[ 0.46 -4.76 -1.71 -4.60  4.86  2.52 -0.06 -5.74 -2.25  3.47]  (62)
[-6.93 -2.62 -1.51 -5.10 -4.24 -4.62  3.92  5.71  2.10  1.08]  (129)
[-2.50  6.35 -6.62 -0.45 -4.89 -2.72 -1.25  3.09  0.82 -0.29]  (21)
[ 1.88 -7.66  1.38 -0.87  1.20 -4.62  0.96 -5.68 -4.85  1.49]  (112)
[-5.60 -0.35  0.57  4.52  2.11  6.58  2.45  5.20  3.14 -2.13]  (109)
[-2.37  1.08 -1.11 -1.69 -0.63 -3.79  5.28 -5.74 -2.26  2.93]  (90)
[-1.22  8.24 -0.70 -1.04 -2.81 -2.23 -2.15 -5.60  1.81 -5.39]  (158)
[-2.16 -1.71 -3.64 -5.09 -4.24 -4.62  0.96 -5.67 -4.85  1.49]  (44)
rest: [ 6.35 -6.62 -0.45 -4.89]  [-2.72 -1.25  3.09  0.82 -0.29]
rest: [-5.74 -2.25]  [3.47]
rest: [-5.09 -4.24 -4.62]  [ 0.96 -5.67 -4.85  1.49]

[ 6.07 -3.79  2.97 -5.31  2.73  3.57 -1.28 -1.48 -0.46  7.64] = (38)
[ 6.20 -3.92  4.52 -6.13  2.52  3.90 -0.91 -1.52 -1.31  8.36] = (117)
[ 1.81  0.46  5.12 -0.21 -3.79  4.71  2.46 -1.81  0.61  2.77] = (157)
[ 2.70 -2.36  5.11 -0.21  1.07  3.65 -1.90 -1.44 -1.38  8.54] = (14)
[ 1.11  3.78  3.91 -4.94  0.51 -5.81 -1.53 -2.77  2.91 -4.75] = (119)
[ 6.20 -3.92  3.88 -6.13  2.52  3.90 -0.91 -1.52 -1.31  8.36] = (141)
[ 1.68 -1.95  3.91 -4.95  0.51  3.10 -1.98 -1.75 -1.11  8.27] = (150)
[ 1.81  0.46  5.12 -0.22 -3.79  4.71  2.46 -1.81  0.74 -4.03] = (130)
rest: [ 5.12 -0.21]  [-3.79  4.71  2.46 -1.81  0.61  2.77]
rest: [ 4.52 -6.13  2.52  3.90 -0.91]  [-1.52 -1.31  8.36]
rest: [ 1.68 -1.95  3.91]  [-4.95  0.51  3.10 -1.98 -1.75 -1.11  8.27]
rest: [ 6.20 -3.92  3.88]  [-6.13  2.52  3.90 -0.91 -1.52 -1.31  8.36]
rest: [ 3.91 -4.95  0.51]  [ 3.10 -1.98 -1.75 -1.11  8.27]

